(in the rows, 128 means zero)
One turn moves each row of this set onto another row. After a few examples, where does it send each row asked below?
z891: [126 111 116 115 144 132 150 109 119 133 127 119 148 132 152 151 123 140
 161 130  89 118 141 134 145 166 132 124 130 166 103]
z260: [105 116 136  87 154 123 136 100 142 147 118 138 144 123 109 166 129 141
 103 123 146 141 130 134 120 169 130  77 128 127 108]
z671: [ 87 130 101 107 159 120 139 126 129 133 144 128 120 134 140 163 124 161
 105 113 120 134 167 156 159 145 131 106 114 170 101]
z454: [ 90 105 138  91 144 129 133  94 136 147 118 141 131 139 101 179 135 139
 106 123 145 140 139 132 116 166 133  89 125 132 114]
z139: [ 89 137 103 123 151 131 136 134 137 144 157 119 121 145 135 156 128 164
 110 114 129 145 158 158 151 151 139 134 124 167  97]
z93: [ 89 124  92 110 113 136  99 155 124 143 138 125 122 128 120 144 137 132
 132  94 162 125 109 168 109 131 118 113 147 139 134]
z977: [118 114 100  88 128 139 148 134 121 129 109 137 132 159 145 164  82 112
 133 150 145 137 118 134 111 134 120 135 116 123 132]
z983: [ 92 127 107 105 111 148  96 155 142 152 142 142 118 130 118 128 147 146
 132  94 156 137 118 156 104 141 120 115 133 149 131]
z819: [117 123 117 122 105 133  92 100 122 151 125 133 135 108 112 147 123 144
 120 135 131 128 146 159  94 137 135 104 121 127 123]
z227: [118 113  96 126 159 133 132 133 131 128 138 110 111 124 128 179 145 149
 105  98 134 113 120 128 119 131 127 120 150 114 112]
z796: [117 113 114 125 122 123  96 110 131 151 119 129 134 110 105 132 114 140
 121 139 137 139 152 162 100 144 139 104 126 125 128]
z337: [144 124 131  88 134 116 146 126  90 127 126 146 119 146 124 161 141 146
  83 135 140 130 152 146 141 164 114 110 131 150 106]
z94: [ 86 121 137  86 153 134 129 136 134 124 132 155 136 161 144 138  92 125
 152 118 114 124 105 146 126 168 114 110 105 159 139]
z984: [108 122  93 131 155 129 151 126 132 133 129 111 120 130 127 176 142 156
 124 111 136 108 116 118 116 123 125 110 150 113 121]
z199: [ 89 109  87 126 151 121 139 117 141 136 135 118 115 116 125 169 139 143
 109 101 131 108 134 130 118 124 136 112 155 124 112]
z490: [ 91 129 102  96 116 149 101 151 131 132 138 135 121 143 122 127 137 132
 137  83 161 146 113 162 114 137 132 119 128 129 132]
z172: [140 116 109  88  99 136 149 122 121 144 138 161 131 169 119 126 108 131
 130 120 131 154 142 135 134 159 126 138 146 147 106]
z613: [103 101  93 114 152 140 149 121 134 131 123 114 118 116 134 179 156 141
 124 102 144 111 126 122 123 139 128 115 148 119 120]
z197: [ 81 121 151  94 148 133 123 144 124 111 125 158 136 160 143 132 101 124
 135 133 105 125 109 150 132 168 114 124 120 168 119]
z982: [ 87 117 147  75 155 136 122 134 124 106 124 159 132 158 138 137 113 124
 142 121 124 130 111 158 139 169 119 120 101 159 122]
z324: [100 109 145  76 143 142 129 143 124 116 134 156 127 149 140 120  95 124
 142 118 116 118 107 144 121 166 103 129 107 160 118]
z869: [ 82 138 102 116 148 122 141 136 128 125 146 136 116 150 140 160 124 167
  94 116 133 128 150 165 162 153 127 127 133 167 109]
z663: [ 84 149 105 115 149 132 129 124 126 121 149 127 113 136 131 158 127 158
 108 116 126 145 152 178 158 141 136 126 120 163 107]
z993: [106 138 125 123 124 132 102 127 121 139 129 145 138 148 115 165  87 140
 116 157 141 138 114 159 137 110 102 117 145 125 129]
z127: [140 111 137 110 128 122 115 152 115 122 120 141 133 148 127 122 144 150
 134 133 123 105 100 119 126 121  86 119 142 135 128]
z455: [120 131 113 115 127 123  96 124 127 141 113 136 131 143 120 161  86 144
 110 158 140 133 105 166 141 114 109 117 145 133 127]
z595: [135 133 134  89 134 119 152 137 100 117 134 141 128 137 117 156 138 142
  89 142 141 146 159 142 134 166 106 108 138 150 110]
z486: [135 106 107 115 125 126 144 106 125 127 135 124 141 135 148 126 122 146
 152 122  85 119 153 134 152 151 124 127 128 160 116]
z102: [134 115 147 110 143 133 104 148 117 120 129 135 123 129 132 134 137 132
 127 135 119 110  99 131 131 114  79 116 137 136 138]
z636: [131 105 135 106 118 134 100 153 119 123 114 137 137 139 138 120 144 132
 127 128 108 118  99 126 123 117  89 112 128 138 126]
z85: [126 120 104  95 131 142 150 128 111 136 120 150 142 156 152 158  82 113
 136 137 142 129 110 135 114 137 122 125 113 111 123]
z968: [143 128 106  72  91 139 151 120 130 135 134 151 134 154 126 133 109 133
 125 125 127 151 133 131 123 157 125 137 147 153 103]
z702: [130 109 115 118 136 122 150 101 131 132 125 131 140 135 132 140 132 159
 160 135  86 111 145 126 130 156 126 121 125 164 109]
z980: [133 107 121 100 141 126 145 116 117 125 135 134 136 134 131 142 113 153
 158 123  84 119 152 133 150 167 113 114 135 177 109]
z379: [119 104 133 100 125 136 115 158 120 136 126 128 134 142 132 127 133 130
 135 130 136 113  89 128 128 111  74 120 131 137 128]
z326: [ 92 117 101 103 122 144  95 164 136 139 131 135 124 149 114 149 140 136
 134  84 150 143 108 152 104 144 120 105 133 134 138]

z671 goes to z980
z869 goes to z486
Now find these:
z326 goes to z227
z127 goes to z490
z977 goes to z455
z172 goes to z85

One turn moves each row of this set onto another row. After a few examples, where does it send each row asked below?
z25: [128 133 143  92 118 155 112 118 166 127 111 108]
z114: [128 145 100 122 125 115  95 151 176 151 116 161]
z769: [140 119 157 131 135 143  94 130 142 131 107 126]
z488: [105 109 122 110 119 143 100 149 176 115 120 122]
z50: [118  98 131 119 116 119  83 136 184 142 117 155]
z372: [128 126 155  96 143 117 129 149 176 138 123 143]
z269: [120 124 134  94 115 161 116 102 158 140  92 122]
z447: [140 136 105 122 110 137 123 132 157 150  75 170]
z913: [118 165 133 109 114 156 100 134 137 144  92 149]
z394: [127 107 138 122 116 135 104 139 170 186 107 142]
z518: [124 162 133  97 138 147 101 108 173 128 127 136]
z631: [126 115 123 148 106 178  97 133 168 143 104 153]
z887: [127 136 140 164 121 164 116 133 169 137 113 162]
z168: [146 124 159  95 139 149 129 147 172 124 116 164]
z637: [119 124 104 132 123 124 101 144 172 164 102 176]
z929: [128 110 108  92 127 122 115 127 172 119 130 154]
z790: [134 126 169 133 141 157 119 123 161 124  94 145]
z165: [102 143 147 115 110 149 138 116 157 146 101 172]
z934: [122 135 127 103 150 185 107 119 163 139 109 163]
z10: [119 148 138 131 114 157  98 136 166 171  83 130]
z992: [139 135 129 126 119 156 127 157 180 136 134 180]
z194: [135 118 105  81 137 138 103 132 153 126 119 147]
z693: [114 122 120 114 113 153 132 153 200 150 119 170]
z291: [116 118 128 112 120 159 122 152 162 159 110 109]
z138: [148 151 138 133 105 113 129 136 171 129 103 155]
z682: [113 152 130 135 103 138 108 120 181 166  88 137]
z496: [168 143 118 121 144 149  96 139 176 123 111 147]
z237: [146 133 105 110 134 127 123 105 193 134 110 158]

z194 goes to z269
z934 goes to z165
Now find these:
z631 goes to z693
z518 goes to z913
z887 goes to z992
z637 goes to z929
z291 goes to z394

One turn moves each row of this set onto another row. After a few examples, where does it send each row asked below?
z706: [155 118 113 141 142 102 125 137 153 144 143 120 122 107 104 145 114 101
 156 123 124 112 121 172 111 102 109]
z672: [139 120 120 128 139 104 113 125 137 170 181 122 135 138 139 128 135  90
 156 109 135 123 145 137 145  93 116]
z423: [125 116 120 112 103  97 104 110 151 152 176 144 122 137 136 138 146 114
 151 138 164 140 137 150 133 106 104]
z567: [106  87 149 105 110  99 116 133 127 153 128 119 120 112 109  81 103 104
 162 150 136  88 143 153 127 138 114]
z220: [158 113 113 130 141 104 130 127 140 146 157 118 137 120 108 152 130  99
 153 147 139 104 145 178 133 110 120]
z463: [143 104 125  97 100 142 124 146 141 163 136 144  90  74 152 103 115 133
 158 124 156 105 140 126 142 122 105]
z350: [142 100 126  86  83 100 134 129 123 150 131 118  82  74 147 113 110 133
 161 138 144 107 123 118 143 125 100]
z614: [142  97 122  76 114 108 123 138 127 139 119 134  96  85 158 124 116 121
 148 128 169  99 146 122 161 137 115]
z333: [116 105 142  82 108 115 118 114 140 148 140 128 125 129 118 113 131  93
 172 162 165 108 147 142 115 112 114]
z607: [152 105 121 147 136  84 130 134 133 137 141 102 123 111 106 133 113 107
 149 139 115  95 137 180 129 123 112]
z64: [124  77  99 123 138  81 125 147 136 165 150 119  99 108  99 126 117 112
 151 145 110 111 129 152 150 160 113]
z944: [119  88 138 128 111  67 148 133 140 128 154 106 135 113 118 123 145 143
 142 134 126 102 135 148 167 131 106]
z641: [131 114 120 137 133  78 111 131 134 164 162 108 116 121 129 116 110  95
 157  89 108 124 118 134 129  96 105]
z598: [127  81 120 135 140  92 114 139 134 142 166 114 101 115 134 104 120 110
 175 110 143 140  96 119 133  92 101]
z304: [133  78 119 125 141 117 113 139 132 148 182 113 122 127 141 106 148 105
 165 131 167 135 140 126 146  96 117]
z881: [151 101 127  81  85 103 142 144 126 147 126 125  96  78 135 103 111 116
 139 118 141 118  99 127 157 118 103]
z825: [131 103 126 134 136  73 112 130 117 154 163  93 129 135 138 114 125  94
 143 111 117 107 154 142 155 118 118]
z244: [128 103 128  80  88 103 149 130 128 141 110 127  91  81 124 121 116 139
 159 121 135 107 114 126 140 111 114]
z383: [125  98 115 100 131 102 131 139 166 147 163 140 155 111 111 151 150 125
 147 116 163 123 132 144 159 108 115]
z207: [114  88 128 131 100  80  97 134 129 150 159 108 121 121 126  98 129 123
 125 133 135 113 162 166 149 144 113]
z686: [136  94  96 108 132 112 125 141 154 158 156 112 103 126 113 144 161 105
 149 157 136 129 160 141 127 134 115]
z604: [129 108 106 134 145  98 131 138 164 148 144 146  79 122 120 139 134 113
 167 136 118 128 111 139 123 131  94]
z543: [117  97 125 133 117  97 128 157 175 142 141 117 124  89 108 117 135 140
 145  92 122 127 116 144 124 106  97]
z348: [131 107 128  87  93 146 148 138 139 160 128 150 105  87 130 113 132 140
 160 126 148 104 138 135 146 109 123]
z274: [123  61 121 130 146  78 111 146 113 136 163  93 116 117 133  94 121 107
 155 122 146 119 130 131 160 122 118]
z877: [157 111 133  91  93 138 146 145 139 151 138 150 101  92 149 100 131 118
 142 124 156 117 118 132 161 114 104]
z695: [127  96 129  80 110 114 142 141 125 133 102 136 104  91 136 119 124 131
 145 123 151  91 147 136 163 133 131]
z664: [154  97 132  80 100 113 138 151 126 133 118 122 104  94 150 102 131 110
 125 123 156 108 137 132 168 132 115]
z548: [106 108 144 101 126 104 111 130 153 140 115 147 107 116 118 104 100  96
 175 127 149 106 113 142 106 114 103]
z362: [110 103 116 128 119  71  88 136 154 146 142 140 106 109 121 118  99 115
 142  95 136 133 105 154 126 120  98]

z207 goes to z423
z877 goes to z881
Now find these:
z463 goes to z350
z220 goes to z706
z548 goes to z567
z695 goes to z348
z641 goes to z825
z598 goes to z274
z686 goes to z604
z383 goes to z543

